Here are some points, each followed by its number:
array([15, 5, 8, 18, 50, 13, 22, -40, -2, 50, 32, -62, 56, -15, 22, -18, 23, 83, -20, 40, -4, -58, -109, 33]) 0
array([-66, 26, -44, -15, 31, -7, -40, -35, -82, -44, 28, -30, -3, 36, 20, -47, 2, -10, -2, 11, 40, -19, -39, -39]) 1
array([17, -54, -43, -33, -37, 11, -2, 53, 42, -4, -32, -26, -13, 35, -48, 28, -4, -1, 26, -8, -17, 61, 66, 9]) 2
array([-23, -20, 10, 10, 20, 8, -31, -72, -39, 20, 10, 2, 24, 1, 52, 14, 10, 22, -48, 53, 3, -41, -47, 42]) 3
array([59, -20, -34, -12, -35, 66, -58, 15, 58, 0, -46, 59, -46, -48, 21, 54, 26, -64, 60, 33, -35, 69, 12, 11]) 4
array([52, 1, -20, -47, -12, -49, 0, -6, 23, -23, -2, 26, -59, -6, 26, 8, 14, -68, -5, 0, 0, 0, 0, 0]) 5
array([19, 0, -13, -15, 48, 2, 57, -86, -14, 28, 28, 24, 4, -20, 39, -16, 55, 34, 0, 0, 0, 0, 0, 0]) 6
array([27, -35, 17, -18, 25, -18, 11, -19, 45, 10, -12, 16, -57, 6, 12, 2, 36, -13, -25, -15, -52, -57, -14, -12]) 7
array([53, 7, -33, 9, -26, 19, -26, -17, 67, -25, -4, 26, -11, -19, -18, 6, 9, -39, 97, -8, -26, 37, 22, -3]) 8
array([9, -13, -22, 28, 8, -61, 40, -56, -36, 37, 50, -37, 39, -9, -40, -60, 4, 60, -92, 38, 0, 0, 0, 0]) 9
array([49, -14, 82, -2, -5, -27, 38, 27, -13, 26, 13, 56, -6, -42, 28, 13, 25, -7, -26, -8, -22, -49, 5, -1]) 10
array([26, 36, -17, 25, 17, -48, -17, -89, -46, 39, 23, 37, 7, -11, 32, -47, 31, -1, -49, 7, 5, -25, -67, 9]) 11
array([-89, 12, -33, -19, 21, 44, -18, -7, -47, -13, 29, -10, 5, 46, 13, -52, 21, -11, 3, 19, 57, -41, -44, -12]) 12
array([63, -40, -21, 27, -4, -49, -20, -48, 4, 50, -24, 59, 11, -17, -2, -6, 15, 21, -74, 13, -33, 7, -17, 40]) 13
array([-15, -18, -11, 15, 14, -16, 0, -26, 5, 50, -18, -38, 28, 4, -32, -28, 6, 60, -46, 8, 38, 25, -50, 33]) 14
array([18, -19, 12, -10, 11, 0, -19, 7, -9, 8, -23, 40, 2, 24, 0, -2, 32, 27, 11, 9, 38, -27, 16, 0]) 15
array([-49, -44, -39, 17, -22, 28, -31, -38, 37, 13, -19, 2, -53, -20, -51, 41, 21, 23, 2, 47, -22, 45, 7, 0]) 16
array([58, 57, 18, -49, -39, 68, -86, 127, -20, -111, -22, 35, -119, 11, -17, 23, -19, -127, 127, -74, 0, 0, 0, 0]) 17
array([0, -16, -44, -5, -35, 60, -42, 38, -28, -49, 23, -6, 0, 20, -36, 3, -3, 11, 71, 5, 37, 62, 24, 9]) 18
array([20, 17, 11, 12, -14, 36, 27, 9, -7, 35, 0, -2, 26, -12, -28, -54, 0, 0, 0, 0, 0, 0, 0, 0]) 19
array([2, 57, 7, -13, -7, 41, 4, 36, 48, 7, -18, -26, 14, -26, -24, -29, -3, 16, 58, -29, -38, 23, -12, -7]) 20
array([7, -28, 6, 49, 20, -32, 23, 34, 37, 38, -10, -56, 52, 16, -3, 28, -49, 85, -46, 32, 28, -32, 14, 27]) 21
array([38, -24, 40, 12, 18, 21, -7, 14, -36, 10, 19, 56, -27, -30, 20, 12, 20, -13, -36, 4, -18, -44, 0, 0]) 22
array([-14, 58, 62, -22, 15, 66, -29, -25, -3, -2, -14, 24, -16, -12, 30, -8, 0, 0, 0, 0, 0, 0, 0, 0]) 23
array([39, 8, 3, -6, -2, -34, 9, 64, -27, -8, 5, -37, 25, -37, -40, 2, 0, -18, -15, -43, 2, 67, 22, -6]) 24
array([-40, 4, -26, -20, -2, -38, -9, -49, -51, 19, -11, -12, 4, 20, -13, -28, 11, 13, -40, 5, 12, 0, 0, 0]) 25
array([-39, 12, -30, 7, -20, 10, -27, 39, -29, -61, 20, -10, 26, 12, -23, -34, 8, -14, 38, -20, 76, 14, 45, 0]) 26
Which three points above are nearest to each new point, looking only along the 3 directions in which the numbered points spread most? Their numbers follow each, nearest first.
array([-44, -34, -17, -38, 5, -41, 1, -2, -18, 1, -42, 5, 16, 0, -4, 8, 47, -28, -23, -6, 39, 15, 17, 10]) 19 15 25
array([40, -5, 1, 33, -2, -50, 58, 63, 43, -12, 33, -57, 63, 11, 28, -35, -59, 68, -51, 6, 18, -74, 6, -10]) 14 21 25
array([-48, -42, 55, 66, -28, 118, 69, 1, 48, 5, 57, 30, 8, -39, 40, 36, -13, 44, -42, 48, 32, -82, -12, 10]) 6 15 19
array([4, 38, 17, -32, -1, -37, -4, -35, -55, -10, -15, -11, -18, -1, 35, 22, -22, -36, 0, 0, 0, 0, 0, 0]) 23 15 22
array([-8, 30, 14, -35, -15, 49, 20, 28, 56, 4, -17, -62, 34, -12, -23, -24, -15, 32, 36, -33, -32, 27, -11, -13]) 24 20 16
array([-5, -25, -47, 6, -45, -18, -34, -16, 5, 13, -38, 28, -21, -12, -32, 69, 29, -42, 19, 24, -54, 95, 51, -33]) 8 2 16
array([-25, -35, 1, 37, 36, 43, -11, -76, 81, 55, -7, -1, 24, -19, 27, 18, 0, 0, 0, 0, 0, 0, 0, 0]) 19 15 6
array([-14, -10, -9, -15, 14, -42, -16, 12, 22, 6, -23, -4, -73, -23, 0, 0, 0, 0, 0, 0, 0, 0, 0, 0]) 15 19 20
array([44, -46, 2, -15, -9, -32, -12, 52, 9, -30, -25, 32, -41, 3, -3, 9, -8, -35, 9, -23, -58, 4, 53, -18]) 8 5 4
array([-31, -7, -26, -19, 57, 17, 13, -33, 21, 30, 19, -12, -67, -25, 0, 0, 0, 0, 0, 0, 0, 0, 0, 0]) 15 19 23
array([-38, 26, 6, 5, -11, -22, -13, -32, -39, 17, -7, 30, 4, -4, -3, -47, 1, 1, -40, -12, 38, 17, -19, -12]) 25 15 19
array([-20, -15, -42, -23, -10, -61, -24, -49, -13, 13, -6, 23, -1, -14, -41, 16, 31, -16, -30, 22, -3, 42, 4, 16]) 19 15 16
array([2, -4, 57, -49, 12, 24, 14, 43, -25, -7, -9, 7, -60, 75, 51, 0, 42, -4, -30, 0, 0, 0, 0, 0]) 23 15 5
array([12, 0, 58, 24, -16, 61, -5, -39, 51, 1, 0, 32, 17, -7, 23, 42, -24, -24, 41, -12, -15, -4, 47, 31]) 5 8 15
array([67, 12, -29, -23, -11, 16, 23, -35, 79, -21, 5, 10, -28, -17, 31, 7, -4, -42, 31, 1, -68, -23, -10, 15]) 5 7 10
array([66, 65, -36, -65, -7, -5, -24, 40, -14, -72, -16, 4, -77, 12, 21, -15, -8, -91, 91, -67, 43, 46, 49, -39]) 17 8 18
array([-34, 9, 4, -16, -34, 14, -10, 50, 19, -10, -16, -4, -23, -7, 0, 0, 0, 0, 0, 0, 0, 0, 0, 0]) 20 24 15
array([40, 12, 32, 29, -8, 22, 20, 31, -5, 10, 12, -65, 51, 0, 0, 0, 0, 0, 0, 0, 0, 0, 0, 0]) 19 16 15
array([-4, -61, -127, 0, -14, -13, -96, -60, 10, 4, -54, 6, -26, 9, -90, 39, 25, -68, 95, 18, -34, 125, 42, -39]) 2 8 20
array([18, 41, 36, -5, -43, 56, 9, 110, -7, -36, -4, -64, 29, 15, 21, 12, 3, 53, 74, -43, 33, -35, 27, 13]) 18 26 20
array([36, -17, 15, 13, 30, 16, -7, 9, -29, -61, 26, 49, -12, -9, -17, -9, -23, -4, 7, -5, -19, -25, -28, -38]) 23 15 5
array([-11, -15, -83, 9, -22, -69, -43, -44, -6, 1, -42, -9, 31, 3, 0, 0, 0, 0, 0, 0, 0, 0, 0, 0]) 19 15 25
array([8, -28, 40, -25, 12, 4, -22, 38, -3, 2, -9, 37, -51, 10, 30, 24, 29, -16, 6, -1, 46, -56, -2, -3]) 23 5 22
array([23, 20, 24, 13, 14, -34, -3, 29, -2, 11, -7, -49, 48, -24, -10, 0, 0, 0, 0, 0, 0, 0, 0, 0]) 19 15 16
array([-15, 20, 19, 31, 12, -39, 47, -5, -30, 17, 26, -2, -6, -2, -24, 21, -49, 46, -30, -19, -29, 0, 0, 0]) 19 25 14
array([20, 20, 29, 32, 3, -86, -2, -45, -30, 14, -5, 2, 14, -1, 0, 0, 0, 0, 0, 0, 0, 0, 0, 0]) 6 15 19
array([-58, -19, -1, -24, 5, 53, 14, 3, -12, 5, -28, 9, -49, 1, -51, 17, 30, 37, 82, -17, 29, 16, 3, 0]) 20 24 18
array([-37, -4, -59, -20, 25, 3, -26, 4, 42, 5, -17, 0, 11, 11, -15, 0, 0, 0, 0, 0, 0, 0, 0, 0]) 19 24 15
array([68, -35, -16, 0, -1, -13, -2, -30, 18, 30, -27, 62, 3, -6, -15, 6, 16, -4, 20, 41, -19, 14, -20, 40]) 7 10 13
array([29, -53, 43, -4, 5, -34, 47, -10, -14, 21, -6, 27, 11, -3, 23, 11, 15, 75, -66, 19, -21, -63, -1, 31]) 13 6 3
array([-13, -4, 23, -29, 13, -47, 6, -33, -25, -8, 12, -17, -43, 4, 52, -22, -14, -67, -31, 1, -3, -37, -15, -40]) 23 22 15
array([16, 2, 16, -11, 22, -45, 1, 57, -46, -19, -23, -61, 12, 20, 15, 11, 27, 24, -34, 0, 0, 0, 0, 0]) 19 15 25
array([17, -36, 110, 27, 4, 34, 115, 4, 59, 41, 35, 38, 32, -20, 41, -11, -4, 71, -31, -3, -22, -127, -5, 38]) 13 6 10
array([-25, 25, -28, 22, 2, 16, 26, -15, 60, -1, 36, 2, 42, -11, -8, -55, -9, -11, 44, -19, -51, 7, 0, -2]) 19 15 24
array([16, 22, 36, 0, 1, -24, 54, 9, 4, 13, 12, -13, 43, 10, -23, -3, 9, 28, -80, 32, 41, 0, 0, 0]) 14 25 19
array([0, 72, 56, -5, -17, -3, -23, 86, -83, -58, 13, -75, -2, 21, 18, -17, -5, 3, 14, -34, 0, 0, 0, 0]) 26 12 18
array([17, -19, -11, 20, 12, -1, 59, 18, 100, 40, 1, -25, 0, -24, -5, -10, -24, 14, -5, -23, -82, 10, -19, 7]) 16 13 24
array([-15, -22, 37, 66, 9, 25, 59, -98, 65, 43, 36, 13, 96, -29, 34, 7, -52, 83, -28, 29, -17, -30, -35, 74]) 9 0 13
array([8, 54, 57, -21, -6, 36, 16, 70, -83, -18, 20, -34, 41, -5, 26, 1, 9, 62, -20, 22, -10, -52, -36, 21]) 25 15 19
array([-8, -46, -28, 52, 36, 22, -17, -56, 77, -5, 19, 7, 38, 5, 1, 0, 0, 0, 0, 0, 0, 0, 0, 0]) 19 15 16
array([-25, -15, -11, -2, 29, -34, 51, -22, 43, 26, -20, -5, -32, -17, -33, -7, 9, 29, -26, -13, -33, 12, -9, -6]) 19 16 15
array([19, -27, -39, 19, 43, -117, 4, -5, 30, -18, 15, -19, -58, -16, -42, 0, 0, 0, 0, 0, 0, 0, 0, 0]) 19 16 15
array([17, 11, -2, 21, -3, -38, 1, 21, -16, -9, 33, -18, 12, -15, -42, -28, 3, 17, -44, 20, 41, 52, 8, -3]) 19 16 25
array([-20, -57, 2, -20, 27, -32, 22, 27, -33, -7, -23, -24, 11, 12, -13, 15, 8, 22, -51, -3, 18, 28, -4, 15]) 19 14 25
array([-20, -20, -1, 9, 23, -8, 17, -32, 51, 12, 12, -10, -23, -8, -24, 11, 17, 66, -51, 34, -7, -58, -48, 50]) 6 14 3
array([-43, -23, -21, 23, 10, -59, 38, -63, -17, 8, 33, -10, 23, -6, 5, 0, 15, 21, -99, 47, 24, -4, -51, 38]) 0 9 3
array([24, 15, 11, 8, 9, -17, -16, 22, -10, 10, 6, -29, 50, 59, -3, 13, 10, 79, -19, 23, 57, -37, -38, -2]) 25 14 19
array([-27, 27, -5, -12, -7, -62, 14, -14, 49, 33, -17, 9, 6, 44, -14, -21, 13, -46, -42, 25, -17, 31, 0, 0]) 19 15 16
array([-28, -12, -6, -6, -40, -19, 34, -25, 24, 2, 10, 33, 16, 4, -16, 10, 16, 42, -6, 18, 67, 25, 9, 41]) 19 16 15
array([53, 36, 43, -19, -13, 21, 0, 38, 72, -2, -7, 21, -50, -8, 23, -30, -29, -29, 32, -42, -60, -69, 16, -30]) 5 8 22
array([31, 3, 0, 15, -9, -42, 10, -34, 7, 23, -38, 16, 18, -28, 15, 26, -51, -35, -5, -18, -55, 28, 60, 8]) 16 7 15
array([13, -4, 24, -23, -36, -32, -3, 83, -34, -30, -44, 6, -85, 20, 19, 40, 6, -59, 19, -10, 17, -22, 101, -49]) 8 5 20
array([-7, 51, 20, 8, -10, -24, 50, 24, 30, -1, 16, 31, 17, -30, 4, -19, -15, -74, -14, -13, 22, 6, 14, -40]) 15 23 19
array([2, -8, 17, 2, 15, -58, -7, -31, -28, -13, -3, -17, 2, 19, 35, 24, -50, -33, -20, -30, 20, 0, 18, 1]) 15 19 23
array([-10, 9, 27, -4, -13, -21, -27, -33, -32, -19, 12, -1, -4, 0, 35, -36, 14, -48, -16, 6, 13, -9, 8, 8]) 23 15 19
array([-42, 27, 20, -31, 61, -11, 12, -91, -41, 16, 21, -12, -7, 13, 68, -35, 46, -9, -34, 5, -33, -74, -82, 6]) 11 3 6
array([18, -14, 0, 2, -9, -43, 26, 13, -34, -2, 11, -25, 15, 1, -31, 6, 8, 12, -46, -14, 44, 32, -6, 3]) 19 25 15
array([-63, -28, -48, -49, 19, -40, 23, 8, 25, 1, -20, -23, 16, 37, -11, -9, 20, 3, -6, -7, 23, 13, 11, 30]) 19 24 25
array([40, 10, 21, -8, 3, -35, 9, 0, 23, -34, 8, 9, -48, 61, 43, -10, -3, -21, -17, -4, 13, -46, -8, -8]) 23 22 15
array([-50, 29, 17, -31, 22, 73, -8, 10, 9, -42, 43, 12, -23, 11, -19, -32, 34, 48, 79, -35, 19, -27, -21, -15]) 26 23 12
array([31, 68, -30, -17, -26, -49, -56, 70, -49, -66, -18, -51, -11, 16, -62, 29, -57, -53, 57, -57, 1, 106, 83, -44]) 18 2 26
